Each row is where one point has got to under a steady rotation. How many steps took it there?
The counts run from 0 to 603.
[  7  19  24  29  14  13  -6 -11 -13  -5   5  12  -4 -10  -7  18   7 -14
 -14   2 -31 -18  -7 -13   0 -27   2  18   3  -3   6  15   3 -12   4  14
  -7 -27  26 -22  10 -32 -17 -20  -3 -13 -12  -1  -5   4 -11  30 -17 -39
  26 -13   0  32   7 -19  17  11  -6  -1 -18   7  12 -28  28   4  34  -3
  14  15 -24  10  22   0  20]  148
[ -5  -6  -6   8   7   6   2  14   6  -3  16  -1  22 -11 -21  -2   5 -21
  -8 -11 -30   3 -35  19 -10 -13 -22   4 -18  -1  14 -25   0  -9 -31 -21
 -31 -24  21 -24 -10  17  -6  -5   9 -15  28  13  13  27  -9  13 -16 -13
   5  11  21   5  34  13   6  16 -21  48 -16 -28  -4   2   7  12  -4 -33
   8  25   6   2   0   1  28]  136
[-16 -12  17  -3   8  -3   7  12  30  21   7  10   7   9 -15  31   7   1
  -8   3 -15  14 -18 -15   9 -17  12  -3  -7   4  -2 -15  21  16   0 -25
  -3  31  30  10  -8  -2 -15 -17  23  35 -37   2 -11   3 -25   6  23   2
   1  -5   7  -8  -1  -8  13   0 -57 -10   7   9  26   0   8  28   0  20
   2  22 -40  26  14 -31   2]  165
[-28 -17  47  -9 -14   8  -4  -6 -11   0  -4  19   5 -19  -3   8  17  -2
  -9   4 -35  -2   0  -1  20 -21  -6  13 -12  -5  22  16  -7 -37  -3  -8
 -23 -18  31  -8  15  24   2  -6   6  17 -11 -14 -26 -18 -12  17 -23 -37
  10  15  -2  51 -14  18 -15 -22 -11  15  -9  -4  14 -19  19  11   9   2
   6   8  -4   0   8 -14  37]  357
[  8  26  -7  -5  15  11 -22  10 -13 -16  10  21  21 -14 -12  -5   2 -15
  -1  -9 -35   1 -23  -8  -4 -33 -15  18 -14  -8  25 -17 -11  -2 -24  -3
 -19 -33  18 -31 -10 -16   0   5   3 -21  43 -10  13   7 -23   5  -6 -21
  -7  14  16   6  28  14 -19  -1 -14  22  -5 -15   4 -10  33 -11  10  -9
   7  -1  -1   1  10  -1  29]  434
[ -9   8  10 -17   2  12 -12  33  12   1  12  -5  10 -11 -11   7  -2 -20
 -15   2 -36  44 -19  11  13  -7 -15 -11  -6   9   4 -10  -5  14 -14 -36
 -26 -11  10  -3  -6  19  -5  -8   1   7  -6 -18  20  -1 -17  20  -6  -5
   8  19 -22 -14  20  30  23 -13 -21  37 -14 -14 -12 -17  23  14  -9  11
 -10  20 -15  22  12 -25  29]  384
[ -6  22  16   6   4   7   9  18 -12  -1   9   9  18  -2   0  16   7  16
 -16  -4 -28 -16 -13   3  29 -30   2  41 -15  14  16 -19 -20  11 -11 -14
 -31  12  37  -2  11  -9   7   7  -7   6  -4 -14 -16  -6 -29  13   9 -27
  15  16  11  36  -2   0 -32 -11 -18   4  17  -9  28  -9  -7  25  10  23
   5  31  -4   7  -8 -17  28]  310
[ 10  -4  16  12  22   7   2 -22 -13  28  11   0  -5  -5 -12  21  -3  -7
 -30   0 -29  -3 -32 -16  -2 -10 -11   0   7  10   5   0   0  -7  -8   9
 -21  -8  23  -6 -17 -10 -18 -32  15  -3 -29 -22 -13   4   4  14 -23 -41
  19   1  16  16  11   1 -22  -6 -28   6 -16  16   5 -10  17  25  35   5
   2  23 -27  38   1 -19  17]  569
[-21  -2 -12   3  -4   1  17  24   7 -14  29  28  13   2 -25   0  21  -9
  10   4 -31 -14 -16  14  11 -33  -3  23 -31   2  16 -15  16   0 -18 -21
 -18 -12  52 -13  13   0  -1   1  11  22  22  24  -4  13 -32  20  13  -5
  -8  19  19  19   8 -11   6  22 -14  28   5 -24  22   1  -3   9 -11 -21
  11  18  -1 -17 -13   7  23]  599
[ 20   2  13 -14   2   3 -15  12  15 -17   5  21   9 -17  -6  20  -6  -5
  -1   3 -23  24 -22 -15  -4 -40   5  -8 -12   8   0  -9   4  25 -21 -27
  -3  -3  14 -26   0 -22  -3  -2   2  13  -4  -3   4   6 -33  10  16  -4
 -14  -9 -12  -7   3   9  37  15 -49 -17 -12   2  26 -10  30   5   2  10
  -3   2 -51  35  37  -8  -5]  590
[  8   6  14  20  33  13 -15 -13 -20  -3  -4   4  25 -13  -8  17  -8   2
 -18  -1 -15 -12 -18 -14  -7 -17  11  32  -5 -11  23 -20 -17 -23 -23   1
 -12  -4   7 -23 -20  -4   7   4  16 -33  31   6  -3  18 -20  -1 -11 -48
   8 -11  25  20  36  -6 -32  13 -29  17 -11 -15  13  -6  24  -1  16  -1
  17   9  -5   4   0  -1  19]  232
[  2  -8  53  21   4  16   3  -1 -12 -13  -1  16  15 -14  -6  19  12  -4
 -20 -12 -26 -20  -9 -20 -15 -20  26   0  -5 -15  -1  -1  22 -15 -13 -19
   6  -5  18 -28   7 -15 -18  -6   3   0   0  17 -10  30 -29  11   9 -24
  18 -31  14  35   8 -23  23  25 -45  -9  -7  -2  18   2  -2   8   9   1
   9   2 -29  18  28   1   5]  494
[ -9  16 -23  -9  18  -6  -5   8   0  13  36  23  13 -27 -14  21  -4  -9
   1   4 -34   1 -39 -13 -21 -45 -15  12   1 -18  23 -24  11   6 -19 -18
 -13  -9  12 -21 -11 -19 -10 -22  12  -9  33  -2   0  11  -2   7   6  -7
 -20  23  39  -3   9  12 -16  -1 -25  13  -8 -14  16  15  16  24   1   7
   3   1 -26  25  -2  -6   8]  472
[  1  -2  20   7  -4  26  -3  16 -17 -19  -9   4  15   0 -13 -10  -2 -17
 -17  -9 -34  15 -14  17  16 -10  -8  17 -32  14   2 -11 -14 -16 -10  -2
 -40 -35  33 -21  -6   3   2  -3  -8  -7   2  -7  10   8 -25  14 -11 -32
  17   7  -8  27  25   6 -20   1  -3  44 -12 -17  -9 -26  -5  -2   1  -8
   0  12  11  -4   4   1  41]  438
[ -8  12 -21   2  37   4  -5  -1  25   1  21  16  -1   7 -16  37   2  -3
   0  13   0   1 -36  -7 -14 -27 -11  19  -8  -1  18 -15  -2  32 -22   4
   3  26  20 -16 -17   6  -6  -9  12   6  11  14  10   5 -28  14   5  -5
 -15  -6  16 -32  11  -6  12  14 -45   4  -5   7  24   6  33  26  10  11
   9  22 -34   9   8 -29 -11]  126
[ -8  -6  38  -9 -11  13   6   2   0 -11  -8  19  -1  -4   8   3   4 -18
   4  21 -18  -8  11  -5   6  17   1   6   7  -5  -5  20  11  -4  -6  -8
  -9 -42  33 -15  -7  31 -19   4   4  -5  -7   7   2   6  -7  32  -8 -18
 -12 -11 -22  15  19 -11  14  14 -25  17 -37  -3  23 -24   6  -5 -21  -6
  15  13   0 -36  25 -31  50]  199
[-38 -12  12  -8   5   5  -4  23   0   7  16   8  11   1 -25   1  11 -12
 -19 -10 -37  13 -21  12  13 -21 -19   9 -24  -1  10 -26   3 -20   0  -9
 -43   2  24   0  -5  14   3 -33   7  14   5 -12  -9  -1 -27   0  -9 -10
  14  21  26  29   6  29 -34 -22 -17  48  19 -22  -8   2   6  19   3  10
  -6  20  -5  11 -11 -16  16]  517
[  0  30 -15   5  27   4  -3  28   9 -15  33  17  13 -17 -16  26  -4  -9
  -1  -8 -37 -11 -24  -4 -12 -24  -6  23  -6 -11  10 -11   2  20 -19 -26
  -8   5  23 -23   7 -20 -16   9  -2   0  27  17  20  24 -20  33  13  -3
   7   7  10  -4  18  -6  45  10 -21  12  -8 -10  17   4  26  19   0   5
  11  25 -31   8  17   8  11]  46
[-23  -1  10   4   0  11   5  37   5 -27  15  30  23   1 -14   8   5 -25
   2  -4 -34   9  -8   7  -1 -13   2  18 -23 -10  -2 -20  25   7  -2 -27
  -5 -17  33 -24  -3   3 -15  -6   8   7  18  22  16  21 -46  17  18  17
  -6  -4   4  11  30  -6  19  21 -37  29   0 -24   0  -3   1  -4 -24  -7
   2  13 -11 -29  17 -14  24]  295
[  9 -24  40   1   6  13   3 -26 -18  -5  -9  16  -4  -6 -17   5  -5 -19
 -14  10 -12   4 -20  -9 -15  -4 -17 -18  -8  -4  -3   8  14 -14 -22   8
 -13 -42  17 -40 -21  17 -21 -16  13 -19  -4   3  -8  25  -2  18 -19 -40
 -12 -20   4  10  32 -12   4  25 -33  15 -45  -3   5 -14  17   3   2 -24
  12  -1 -14  13  27  -1  27]  238
[-20 -25  12   5 -10  11   7  -2  -6  16   6  22 -13   5 -27   7  13 -15
 -10   5 -33  -2  -4   6  22 -26 -10   1 -24   7   7  12   8 -33   5   4
 -30 -13  53   7  -1  17  -1 -33  10  26 -29  -5 -26  -6  -3  23 -19 -23
  19  17   6  34  -6  -3 -18 -16  -5  30 -12  -3  11 -24   5  19   6 -11
   1   1  -9   7 -14  -4  26]  16
[ -3   5  31  -6  -7  16  -1  27   5 -16   4  19   4 -15   3  25 -17 -12
  -8   7 -25   6  11 -21   9   9  21  11   8 -14  -9  -9  11  28  -2 -24
  -1  10  22 -17   2  -5 -25  10  -1   1 -18   4  -1  10 -17  36  23  -9
 -15 -13 -30   9  18 -19  26  14 -46  -8  -5  -8  30  -9 -12  17 -13  49
  -5  12 -28  -3  23 -28  32]  246
[-23  -6  18 -10   4  -5   2   7  15   3  22  34  11  -4 -12  -1  33 -11
   2   2 -26  10 -37  -6  -8 -53 -19 -16 -26  10  10 -17  28  -2  -4  -3
 -10 -13  25 -13   1  -5   6 -32   7  25  -5   0 -17  -6 -38   0  11  12
 -16  -7  23  13 -16  15  -5  -1 -32  -4   5   9   8   2  28   7   4 -13
  13   3 -30  13  32 -23  -8]  212
[ 10  32  15  18  35  14   4 -14 -13  -4   1  -8   1  -2  -1  25   0 -15
 -15   6 -13 -21 -19 -14  -8   0 -14  27  16 -13  12  -1 -10   5  -9   9
 -12 -20  18 -26  -8  -7 -30  -3   4 -33  -2   5   6  20  -2  34 -36 -44
  15 -12   3  10  33 -17  -1  14 -23  12 -23  -3  12 -17  24  16  25   7
  16  25 -10  -4  13 -19  33]  530
[ 29   2  25   3  13  11   2 -13  -1  -3  -2   1   4 -14   5  30  -9   6
 -16   5  -3   0 -28 -21 -14 -11   3  -1   5  -8  -2  -6  -7  20 -38 -15
  -2   3   8 -34 -14  -2 -20   2   7 -17  -3   3   1  27  -7  22   2 -30
 -23 -26  -5 -11  17 -16  27  29 -58 -11 -24  11  23  -4  13  17   5  14
  11  12 -28  37  35 -11   4]  286
[  9   3   2 -11  -6  12 -15   9  -8  13   2  -1  11 -25 -15  13 -30   3
 -22  11 -33  21  -9   2  17  -9  -7  13   0   3  18 -13 -28   3 -19 -38
 -36   1  10   0 -14  12  -3   1  12  -9   4 -20   5  -1   2  13 -12 -35
   2  34  -6  -1  16  25 -14 -28 -20  41 -17 -16  14 -12   6  13  -5  19
 -17  16 -16  34 -10 -14  39]  182
[ 21  40  13  18  22  12   3  -6 -10  -7   5  15  -1  -5  -9  12   4 -23
  -7   2 -46 -25 -16 -18   3 -19  -1  17  13   0   9   8   6  -5   2   2
 -15 -42  34 -23  -6 -30 -18 -11   0 -18   2  -7   2   4   0  29  -9 -35
  16  -5   5  18  25 -18   5   9  -6   2 -26   3  18 -31  35   4  14  -2
  16  14 -17   1  15  -3  32]  147
[ -6  25 -12  15  30  -1  14  -5  -5  14  23   5  12  -6 -11  24   9   1
  -3  -1 -30 -39 -28 -12   2 -12  -7  37   9  -1  24 -23  10   0 -19  -5
 -22   4  28   1  -4  -5 -19 -15  14 -10  10   5  -7   9  -1  18  -8 -23
  13  19  42  19  19  -8 -25   0 -23  11   3 -11  19  -2  -3  35  18   3
  17  32  -6   0 -12 -16  25]  269
[  7  -8  23  17  -4  -2   3 -13   1  15   1  17   7  -9  -9  29   4   9
  -8  24 -16 -33   1  -8  10  -8  18  20  18   1  14  17  -1 -25 -21 -30
  -2  -2  39   0   9  14 -12   9  26  11  -6  18 -14  12   2  23 -15 -44
   4  12   7  17  -5 -24  22   7 -30   0 -30   0  49 -25  17  13   6 -21
  17  11 -23   2 -10   7  27]  403
[-10  -7  15 -20   2   9 -22  25  20  -2  14   4  -1 -23 -12   8  -8 -15
 -19   6 -34  38 -16   5  -8 -20 -18 -17  -4  -7   9  -3  -5   5 -15 -35
 -23  -8   3  -8  -7  19 -11 -14   3  14  -3 -10  16   5  -8  18 -13  -6
  -5  17 -13 -17  10  38  29 -12 -30  34 -21  -6   5 -11  32   8  -1   4
  -8  17 -28  31  23 -14  14]  383
[ 17   2   5  -7  -3  17 -11  12 -18  -7  17  26  -1 -26 -23   7   1 -10
 -12 -10 -38   1 -18  -4   0 -59   0   6 -20   2  16  -3  -4 -15  -6  -7
 -21 -28  27 -37   4 -34  -2 -15  -2  -3  16  -4 -20   9 -23  21   5 -29
   8  10  18  30   0 -11 -12   8  -6   3 -13   5  13 -11   7   3  19   5
  -4  -8 -30  29  12  17  16]  393
[ 21   2  18   5 -28  13   8   6 -15  -1  -9  13  12  -6  -7  10 -13   3
  -6  17 -18 -20   4  -5  25   6  15  15   3   8  -9   2  -5   7 -26 -32
 -22 -21  41 -13  -4   0 -14  19  10  -9  -9  -1 -11  21   8  18   1 -46
  -3   9  -4  18  25 -24   1  17 -26   6 -27 -15  35 -24 -15   8 -14   6
   1  13   0  -1  -8   5  58]  444
[-25 -33  55 -15 -20  -2  14   7   4  12  -9   7   6   2  -1   0  16  -5
  -8  18 -26  11   2  -3  11   5   3 -18   1   9  -7   3  19  -3 -13 -25
  -7 -16  24  -2   1  34 -18 -15  13  28 -43 -12  -9  -4 -17  16  -6  -5
  -2  -6  -8  17  -5  12  16  -4 -46   2  -7   2  16 -15  10  17 -16   2
   0  20 -25  11  31 -34  24]  160
[-27 -32  42 -22 -16  10  -1  14  13  -4   0  30  -5   2 -15   6  11 -21
  10  19 -28  26  16  -6  10  -3   2 -16 -17   2  -7   8  20  -7  13  -7
  -9 -13  36  -6 -16  28  -9 -18  23  25 -30  -3 -10 -12 -34  15   9   8
 -17  -6 -23  15  -2  -3  14   0 -35  10 -15  -1  21 -22  12   9 -21  10
  -2  -5 -19 -21  27 -36  29]  501
[ -3  14  18 -25  -9   9  -2  39  -2 -20  13  23  18 -12  -2   2  -4 -12
   6  -5 -37  21 -15  -7  10 -24  -6   0 -23  19  -9 -21   4  35   0 -17
 -18 -24  26 -25  -4 -14  -1  -6  -7  10  -8 -15  -1  -9 -34   9  29   5
 -20  -3 -19  11  13   9  -6   6 -28 -12   5  -8  13 -16  10   4  -6  28
  -7  14 -23  12  38 -31  23]  592
